In the rows, zero is written as 128.
The rows of D fall into 4 groups, and each row is roughly a mix of its group's hidden directions.
D:
[[122 169 127 125 102 102 117 159 102 111]
 [120 100 136 127 102 146 165 136 136 170]
 [124 144 150 119  87 108 114 103  92 118]
 [144 140 110 149 133 139 130 164 146  81]
 [142 112 103 102 119 129  91  96 129 159]
 [153 142 114 148 163 144 130 119  87 149]
 [147 166 134 116 125 169 152 147 105 134]
 [111 119 116 136 142 125 129 178 161 100]
 [147 116  99  92 109 108 102 159 120 124]
 [149 108 106 102 142  99 105 157 152 114]
 [100 129 132 132 141  91 129 146 132  78]
 [129 156 120 130 100 131 126 165  82 123]
 [149 146 129 123 167 123  99 155 118  94]
 [114 107 127 113 125 127 133  90 173 155]
 [122 152 129 133  86 125 138  79 126 141]
 [130 114 140 130 185 126 111 148 130  99]
 [123 154 126 165 131 126 123  92 130  87]
 [144 131 128 180 108 138 118 165 117 139]
 [127 136 102 160 106 136 161  92 150 133]
 [164 106 124 126 141 147 140 146 156 168]
 [ 87 118 119 133  97 106 127 101 104 105]
 [122 136 146 154 111 154 151  83 110 141]
 [115 167 155 150 117 139  85 135 121 132]
 [132 127 117 114 129  70 153 107 138 111]
 [169  88 137 152 133 148 148 117 113 128]
 [108 130 144 157 152 105 141 134 165 159]
 [147 115 137 133 137 114 176 134  94 101]
 [167 136 120 142 117 151 106  94 116 158]
 [110 120 117  84 126  93 130 151 129  97]
 [131 129 143 123 153 134 186 122 137 155]
 [132 147 115 144 140 137  95  82 137 158]
 [117 152 132 129 149 123 113 178 103 103]
 [100 126 113 149 127 131 153  95 104 166]
 [ 89 103 135 125 109 131 125 138  90 160]
 [117 170 127 156 134 159 136 106  98 120]
 [153 117 131 155  97 149 161 103 110 145]
 [139  91 130 113 153 122 115  89 161 127]
 [119 140 112 116 171 109 108  97 157 137]
 [152 134 103 116  79 117 127 153 103 134]
 [128 144 149 152 169 133 122  97 122  95]
 [129 134 100 147 111 121 101  77 131 144]
 [ 96 140 109 115 116  97 133  96 162 141]
 [143 108 115 127 166 141 121 177 120 115]
 [143  98  97 128 130 155 151 148 149 159]
 [152 107 104 134 118  81 159 131 145 121]
 [111  91  89 164 130 142 133 113 143 133]
 [ 99 163 108  97  97 114 108 121 133 138]
 [140 129 106 128 155 110  74 117 148 133]
 [165 105 136 110 113 137 122 130 166 160]
 [126  83 100 106 106 135  93 133 125 124]
 [140 148 113 113 101 101 110 168 104 112]
 [131 129 124 106 121 188 126 130 100 141]
 [128 137 146 110 108 117 111  80  95 142]
 [148 138 152  95 152 121 168 131 105 115]
 [124 133 121 116  86  73 136 130 124 120]
 [152 112 123 149 130 164 147  83 118 136]
 [147 149 153 176 148 134 129 148 113 145]
 [140 128 161 100 145 131 123 138  79 145]
 [146 117 168  95  96 139 124 144 104 131]
 [114 137 158 131 110 163  99 138  92 113]
 [149 164 125 136 137 126 110 105  92  94]
 [109 124 126 124 103 113 115 144 170  87]
 [119 132 136 123 154 144 101  89 168 115]
 [147 119 118  96 127 151 102 136 104 170]
 [ 98 105 111 137  81 124 118 114 153 142]
 [133 136 117 117  82 103 133 171 124 140]
 [120 122 130 126 146 172  98 138  96 156]
 [110 145 137 157 145  91 145 120 168 130]
 [149 102 120 143 132 156 151 165  97 137]
 [ 85 139 120 100 134 124 136  86 147 136]
 [167 136 134 157 121 122 110 150 170 134]
 [104 104 113 105 137 111 132  84 125  98]
 [118 100 122 131 155 140 141 157 123 176]
 [110 115  92 161 150 142 121 139 102 156]
 [157 172 112  96 129 139 114 125 107 146]
 [117 106 156 144 128 145 165 171 124 125]
 [103 125  97 164 127 134 167 126 156 132]
 [108 123 115 120 110 126 137 153  71 144]
 [120 158 134 125 100 120 119 160  82 117]
 [138 143 159 150  98 117 161 141 104 106]
 [129 147 140 137 128 145 166 116  76 128]
 [116 128 105  82 111 109 132 117 134  89]
 [129 148 153 183 148 149 137 132 124 140]
 [144 143 114 109  77 106 112 121 102 124]
 [127 157 150 124 133 168 108 156 114 157]
 [112 139 140 107 164  96 121 134 159  99]
 [ 89 145 161 118 135 121 108  90 118 117]
 [157  94 130 155 108 128 162 139 126 100]
 [103 116 148 128 178 148 118  98 137 121]
 [112 150 126 124 162 102 100  97 100 123]
 [122 127 133 147 111 106 163 115 153  84]
 [149 164 127 126 147 110 119  85 136 101]
 [137 157 143 131  91 129 132 169 126 158]
 [119  90 137 135 137  99 103 159 109 103]
 [136 113 117 157 113 139 105  73 135 126]
 [ 86 121 105 112 105 139  93 123 119 151]
 [158 135 139 149 149 160 102 163 119 143]
 [110 128 145 179 140 155 139 108 146 142]
 [148 129 134 187 114 107 138 136 132 108]
 [104 128  98 103 117 128 115 148 106 172]
 [149  94 131 142 110  80 122 134 129 103]
 [115  92 141 103 160 112 109 155 151 125]
 [133 116 149 116  90 165  98 151 117 120]
 [133 149 122 168 175 104 134 126 113 132]
 [122 177 153 118 145 145 112 142 122 158]
 [147 153 157 116 141 138 163 126  92 111]
 [154 145 137 173 126 136 156 149 104 114]
 [ 97 108 135 121 115 129 111 132  82 160]
 [144 163 143 165 133 159 150 117 132 149]
 [161  97 149 168 120 132 119 144 104 136]
 [129 141 131 108 108  87 106 167 115 109]
 [112 161 135 133 151  98 130 155 120  89]
 [133 128 124 140 116 100 129 100 183 112]
 [146 148 118 138 104 127 116  70 115 129]
 [116 150 130 126 101 109 118  73 122 111]
 [169 160 128 135 127 155 114 127  95 147]
 [116  94 116 171 106 151 126 131 104 111]
 [110 126 113 133 142 119 103  87 159 160]
 [137 121 129 177 165 125 129 116 112  99]
 [ 91 148 137 117 135  95 117 114 128  87]
 [ 97 134 119 108 139 182 119 115 122 146]
 [142  88 119 121 103 164 115 103 119 149]
 [147 113 159 158 114 144 147 108  90 124]
 [130 140 153 172 147 150 127 154  99 119]]

One row of each group comes first, with its name. Which group is each row after those in?
[128 154 137 147 144 177 129 123 119 164]
K
[144 101 119 153 138 158  83 132 147 120]
T
[152  92 129 151 166 151 149 122 147 130]
L
[130 127 119 118 151 102 108 118 185 125]
M

[150 128 107 135 125 123 131 176 118 170]
T
[141 127 116  90 171 117 125 110 159 136]
T
[137 118 104 147 125  80 118 110 162 115]
T
[144 114 114  90 108 117  91 110 102 117]
L
[113 149 117 151 167 152 142 132 124 167]
T
[ 73 117 124 108 146 114 126 140 140 100]
K
[153 116 118 150 115 142 157 176 116 141]
L
[116 120 151 113 100 135 125 172 108  97]
M
[120 143 128 131 121 118 142 140 164  73]
M
[127 139 112  84 113 102 138 137 125  86]
K
[123 128 148 110 163 124 123 178 115 106]
M
[128 147 170 162 108 115 148 130 100 114]
L
